0: np.array([-6., 16., 3., -36., 36., -32., 10., -10., 5., -13., 0., -15., 72., -12., 22., -42., 4., -12., 6., 59., 2., -18., -30., 63.])
1: np.array([0., 7., -25., 0., 44., 17., -11., 36., -18., 17., -38., 33., -17., 25., 25., -7., -6., -26., 4., -35., 13., -24., 27., 3.])
2: np.array([43., 18., 55., 6., 30., -1., 11., -20., 25., -24., -19., -58., 14., 23., -38., 35., -22., 15., -15., 34., -40., -30., -21., -16.])
3: np.array([4., -12., 11., -3., -5., 35., 6., -20., -27., 27., 32., 38., -9., 4., -42., 7., 21., 37., 2., -80., 16., 32., 45., -83.])
4: np.array([-43., -13., -30., 14., -19., -35., 20., -7., -29., 13., 8., -6., 38., -48., 4., -38., 32., -11., -8., 54., 24., 5., 3., 23.])
5: np.array([-5., 36., 43., -23., -88., 53., 21., 19., -4., 37., 38., 76., -105., 48., -40., 31., 17., -104., -75., 56., -15., -14., 35., -43.])
6: np.array([-30., -5., -33., 27., -9., -45., -6., -24., -43., -6., 14., 2., 25., -49., 6., -46., 32., 9., -6., 47., 33., 14., 12., 11.])
7: np.array([7., -15., 5., -14., -26., 31., 98., 71., -27., 28., 10., 2., 36., -8., -78., -18., 24., -71., -30., 41., 23., -12., -8., 15.])
8: np.array([53., 55., -2., 21., 37., -18., -81., -56., -10., -27., 11., -43., -59., 20., 10., 39., -63., 10., 22., -42., -1., -14., 9., -35.])
9: np.array([18., -4., 6., 14., 25., 54., 56., 89., 11., 12., -57., 1., 3., 18., -37., 28., 46., 2., -32., 20., -42., 14., -15., 9.])
10: np.array([-8., 20., -9., -23., 37., -43., -7., -37., -14., -15., 7., -31., 50., -7., 31., -21., -10., 12., 21., 45., 1., -18., -11., 44.])
11: np.array([-9., 13., -43., 1., -9., -29., -67., -39., -20., -14., 17., -37., -12., -28., 26., 30., -47., 39., 39., -42., -5., 15., -29., -33.])
12: np.array([53., 44., 1., -18., 10., 29., -33., -19., 26., -43., 8., -33., -48., 26., 7., 0., -22., -18., -16., -2., -18., -6., 18., -21.])
13: np.array([-46., 23., -57., 0., 2., -61., -8., 0., 19., 25., -9., 42., -2., 0., 52., -11., 40., 1., 2., 108., 55., 0., 4., 67.])
14: np.array([14., -21., 6., -2., 4., -15., 68., 65., 5., -12., -8., -28., 50., -39., -26., -1., 2., -13., -42., 24., 39., -5., -53., 11.])
15: np.array([60., 1., 60., -11., 63., 31., 33., -5., 30., -32., -19., -120., 58., 11., -28., 10., -26., 2., 9., -16., -54., -9., -46., -3.])
16: np.array([-26., 16., 0., 0., -7., -27., -45., -16., 36., -34., 4., -9., -55., 10., 43., 12., -16., -11., -17., 13., -10., -19., 0., 41.])
17: np.array([-26., -4., -2., -26., -55., 2., 3., -31., -21., 46., 24., 102., -25., -9., -10., -21., 43., -8., -11., -42., 29., 16., 43., -17.])
18: np.array([47., 78., -29., -3., -5., 4., -42., -49., -19., -28., 79., 18., -66., -22., -1., -58., -35., -56., -4., -25., 15., -43., 14., -27.])
19: np.array([-35., 31., -84., 16., 29., -45., -19., 52., 8., 26., -30., 81., -10., -18., 48., 5., 34., 17., 37., 30., 18., 31., -16., 74.])
20: np.array([-65., -37., -7., -5., 30., 31., 11., 76., -15., 47., -44., 10., 31., 14., 13., 23., 15., -9., 2., -15., 5., 21., -13., 19.])
21: np.array([-13., 9., -59., 32., 41., 18., -72., 6., -3., 8., 9., -9., -17., 14., 18., 42., -30., 36., 56., -5., -3., 1., 15., -19.])
22: np.array([27., -4., -24., 18., 0., -50., -80., -51., -30., 20., -3., -34., -6., -3., 28., 38., -41., 24., 30., 28., 36., -35., 14., -19.])
23: np.array([23., -7., 31., 0., -18., -14., 33., 3., 9., -18., 7., 9., -8., 14., -28., 3., -1., -12., -37., 7., -10., 2., -26., -13.])
24: np.array([1., 3., -49., 16., 10., 7., -5., 54., 7., 17., -25., 27., 0., 11., 28., 25., 14., 55., 18., -13., -13., 42., -24., 13.])
25: np.array([-7., 9., -57., 6., 19., -5., -11., 62., 14., 20., -25., 61., 16., 1., 51., 15., 30., 50., 27., -2., -3., 42., -20., 39.])
26: np.array([-32., -10., -39., -9., -13., -54., 25., 59., -7., 26., 1., 37., 43., -43., 28., -15., 30., -41., -34., 46., 72., -11., -37., 51.])
27: np.array([-2., -3., 30., 13., 2., 42., -44., -48., 16., -50., 12., -104., -38., 33., -14., 41., -43., 18., 18., -12., -53., 15., -8., -31.])
28: np.array([-32., 13., 20., -27., -41., -9., -19., -56., -50., 59., 19., 45., 8., -10., 8., 8., -18., -8., 39., -32., 15., -12., 49., -18.])
29: np.array([-8., -11., -23., 26., -6., 0., -18., 0., 19., 11., -6., -30., -15., 27., 2., 14., 2., 2., -3., 72., 16., -8., -3., -6.])
30: np.array([25., 10., 11., -26., 17., -50., -43., -46., -10., -51., -8., -63., 32., -17., 26., 25., -43., 33., 41., -9., -11., 1., -27., -1.])
31: np.array([-45., -49., -16., 18., -12., -24., -57., -41., -3., 30., -32., -6., 21., -30., 49., 24., 23., 67., 34., -27., 27., 33., 32., -2.])
32: np.array([15., -18., -4., 37., 16., 4., -56., -67., -5., -32., 0., -97., -7., 24., -3., 48., -41., 63., 52., 8., -19., -8., -18., -47.])
33: np.array([-38., 3., -20., -30., -42., -36., -2., -3., -14., 48., 24., 118., -12., -5., 19., -33., 47., 0., -15., -17., 51., 34., 39., 19.])
34: np.array([36., -17., 64., 0., -28., 28., 67., 3., -5., 11., -1., -6., -10., 11., -41., 24., -28., -60., -28., 44., -12., -55., -2., -14.])
35: np.array([4., -35., 57., -4., -19., 80., 33., -12., -2., 35., 3., 46., -16., 40., -34., 18., 50., -8., -2., -57., -2., 24., 66., -46.])
36: np.array([-1., -20., 49., 8., 2., 40., 31., 14., 32., -44., -6., -60., -18., 40., -22., 13., -8., 6., -31., 40., -54., 26., -29., 17.])
37: np.array([11., -7., -26., 28., 7., -57., -83., -36., -18., 21., 4., -23., -19., -14., 38., 44., -36., 19., 32., 30., 40., -30., 15., -8.])
38: np.array([-13., -39., 38., -31., -66., 3., 21., -14., 14., -4., -31., 17., 20., -23., -13., -23., 27., 18., -35., -53., -2., 34., 7., -7.])
39: np.array([14., -12., -31., 32., 48., 68., -6., 43., 41., -13., -20., -9., 25., 35., 3., 34., 22., 40., 24., -24., -35., 28., -32., 3.])
40: np.array([-13., -21., 25., -35., -24., 50., 77., 12., -18., -18., 16., 38., 25., -41., -33., -67., 47., -23., -5., -33., -6., 34., 26., 9.])
41: np.array([7., -12., -41., 23., 9., -59., -69., -52., -4., 11., -6., -49., 7., -8., 35., 38., -50., 41., 45., 32., 42., -22., -8., -3.])

np.array([-40., 39., -89., 7., -13., -20., -33., 33., -14., 49., 4., 116., -47., -3., 44., 20., 19., -23., 26., 17., 4., -3., 38., 38.]) 19 33 25 13 1
np.array([-30., -6., -19., -19., -4., -79., -31., 0., 4., -6., -15., -1., 15., -8., 55., -4., 23., 35., -1., 23., -4., 25., -24., 53.]) 10 16 6 0 4
np.array([34., 3., 65., 12., -28., 3., 75., 16., 19., 20., -5., -3., 14., 13., -45., 9., -16., -53., -54., 58., -9., -61., -1., -1.]) 34 23 7 2 14
np.array([-45., 3., -44., 8., 16., 2., -40., 16., -25., 46., -23., 34., -25., 10., 32., 4., -29., -21., 10., -1., 34., -17., 9., -5.]) 1 21 29 20 37
np.array([-52., 10., -63., 9., 29., 18., -39., 17., -34., 63., -6., 44., -41., 18., 34., 7., -34., -23., 16., -35., 21., -22., 32., -22.]) 1 21 28 20 24
np.array([28., 11., -22., 18., 13., 22., 1., 47., 4., 28., -21., 38., -20., 13., 19., 28., 4., 30., 13., -21., -14., 1., -5., -15.]) 24 1 25 39 21
np.array([-42., -28., 4., 19., -19., -9., -39., -46., -8., 28., -17., -4., 22., -21., 17., 22., 6., 78., 48., -51., 23., 40., 32., -16.]) 31 11 28 21 3
np.array([9., -10., -3., -9., 40., 69., 17., 60., 0., 6., -17., -4., -35., 38., -14., 23., -32., -50., 13., -58., -2., -13., 20., -37.]) 1 12 20 39 35
np.array([-3., 51., -24., -22., 22., -80., -52., -59., -16., 7., 23., 14., 9., -7., 45., -28., -31., -3., 37., 44., 25., -20., 15., 39.]) 10 37 22 41 0
np.array([8., -19., 62., -13., -13., 32., 38., 15., 18., -42., 0., -60., 19., 27., -40., 21., -27., -24., -28., -1., -37., -4., -39., 11.]) 36 23 2 34 15
np.array([30., -48., 22., -14., 28., 51., 30., 4., 20., -65., 5., -60., 58., -53., -20., -26., 7., 23., 38., -96., -1., 29., -25., -6.]) 15 38 39 40 30
np.array([59., 23., 26., -8., 38., 35., -9., -5., 40., -52., -6., -49., -39., 40., 0., -7., -13., -14., -28., -3., -20., -12., -9., -17.]) 12 2 36 23 27
np.array([2., 0., -32., 7., -3., -48., -55., -39., -27., -23., 12., -40., -16., -19., 29., 20., -23., 41., 26., -22., -1., 32., -10., -16.]) 11 30 41 22 37
np.array([-5., -25., 49., 12., -41., 56., 22., -2., 39., -19., 8., -35., -48., 62., -35., 34., -1., -47., -62., 39., -51., 7., 9., -15.]) 36 34 23 2 29
np.array([-32., -30., 3., -2., 0., -8., -59., -13., 0., -12., -24., -59., -11., 12., 21., 69., -76., 15., 23., -83., -27., 4., -26., -37.]) 11 27 32 30 21
np.array([8., 6., 84., -24., -95., 68., 8., -7., 35., 32., 38., 76., -114., 71., -33., 20., -1., -104., -80., 23., -35., -12., 49., -71.]) 5 34 35 23 17
np.array([51., 60., -20., -1., -7., -5., -29., -31., -28., -38., 81., 14., -75., -19., -10., -44., -29., -60., -31., -27., 16., -55., 13., -44.]) 18 12 8 23 16
np.array([0., -34., 22., 3., -16., 15., 45., 11., -48., -9., 20., -63., 24., -20., -74., 5., 0., -9., 3., 5., -17., 8., -17., -50.]) 23 14 34 2 36
np.array([-38., -32., -5., 9., -23., -2., -39., -44., -21., 23., -23., -4., 26., -21., 34., 19., 24., 74., 39., -40., 21., 39., 39., -6.]) 31 28 11 38 24
np.array([-27., 30., -3., -10., -8., -64., -3., 20., 12., 18., -12., 49., -25., 6., 24., -35., 42., -31., -59., 104., 7., -32., -8., 55.]) 13 26 4 0 29
np.array([21., -16., 10., 13., -10., -16., 9., 12., -35., 18., 21., 0., -19., -32., -47., 29., -51., -26., -3., -15., 33., -30., -6., -47.]) 23 34 29 28 1
np.array([-40., -42., 8., 12., -32., 11., -32., -16., -1., 30., -22., -1., 29., -19., 21., 37., 25., 58., 34., -22., 17., 37., 19., 10.]) 31 24 38 20 28
np.array([-44., 19., -97., 15., 1., -58., -39., 25., -8., 43., -10., 82., -34., -22., 61., 18., 29., 26., 44., 34., 37., 18., 19., 52.]) 19 13 25 24 33
np.array([27., 35., -22., 1., 14., 12., 31., 14., 4., -66., 19., -22., -9., -37., -2., -69., -1., -40., -44., -15., -8., -14., -42., 21.]) 23 14 12 0 16
np.array([18., 50., -24., -8., 42., -81., -52., -58., -1., -5., 9., -8., 17., -1., 51., -19., -24., -17., 46., 40., 27., -26., 12., 36.]) 10 37 41 22 0
np.array([17., 5., -15., 34., 18., 68., 12., 53., 18., 4., -27., 13., 17., 4., -17., 35., 13., 17., 28., -24., -51., -13., -18., -13.]) 39 9 24 1 20
np.array([-12., -25., 42., 15., -22., 72., 18., -14., -3., 16., -20., -46., 29., -2., -39., 3., -24., 43., 33., -55., -32., -1., 11., -78.]) 3 35 27 38 2
np.array([36., 32., 34., -26., 33., 2., 35., -28., 5., -3., 1., -52., 27., 11., -21., -14., -34., -21., 20., 27., -26., -50., -12., 1.]) 2 10 15 23 0
np.array([20., -9., -28., -27., 17., -56., -47., -40., -2., -32., -9., -70., 40., -16., 43., 16., -40., 40., 47., 3., 4., 9., -40., 11.]) 30 41 11 10 22
np.array([-30., -25., 18., -27., -32., 89., 77., 33., -13., -19., 18., 46., 28., -33., -43., -73., 42., -14., 1., -42., -16., 33., 12., 14.]) 40 38 7 35 17
np.array([-38., 9., -30., 7., 39., -10., -41., 18., -26., 14., -18., 16., -12., 4., 31., 4., -45., -36., 14., -31., 24., -16., 17., 12.]) 1 21 16 37 20
np.array([-4., 36., -45., -28., 54., -52., -39., -22., -13., 2., 7., -12., 45., -2., 59., -38., -6., 10., 27., 32., 18., -22., -10., 39.]) 10 0 6 41 30
np.array([-1., -30., 10., 4., 6., -76., -18., -5., -21., 6., 10., -8., 4., -17., 3., -13., 41., 38., -22., 4., 14., 28., 9., 1.]) 6 4 23 31 10
np.array([3., -28., -22., 26., -26., -22., -24., -12., -68., -5., 48., -33., -3., -50., -29., 5., -40., 16., 22., -31., 8., 18., 1., -55.]) 11 22 6 3 37
np.array([22., -34., 5., 36., 85., 83., 9., 41., 47., -37., -38., -61., 53., 7., -9., 19., 16., 57., 10., -43., -50., 44., -56., 1.]) 39 15 36 9 24
np.array([42., -4., 66., -51., 49., 29., 54., 8., 22., -49., -24., -98., 82., 5., -43., 5., -16., -6., -11., 0., -48., -16., -61., 4.]) 15 2 36 14 23
np.array([69., 46., -15., 2., 15., 1., -13., -7., 13., -76., 31., -41., -29., -29., -8., -37., -48., -12., -15., -50., -3., -27., -37., -10.]) 12 18 8 23 30
np.array([-12., -32., 38., -43., -27., 8., 90., 4., 7., 15., 11., 67., 25., 0., -35., -42., 52., -14., -42., -19., 10., 35., 18., 10.]) 40 38 23 17 7
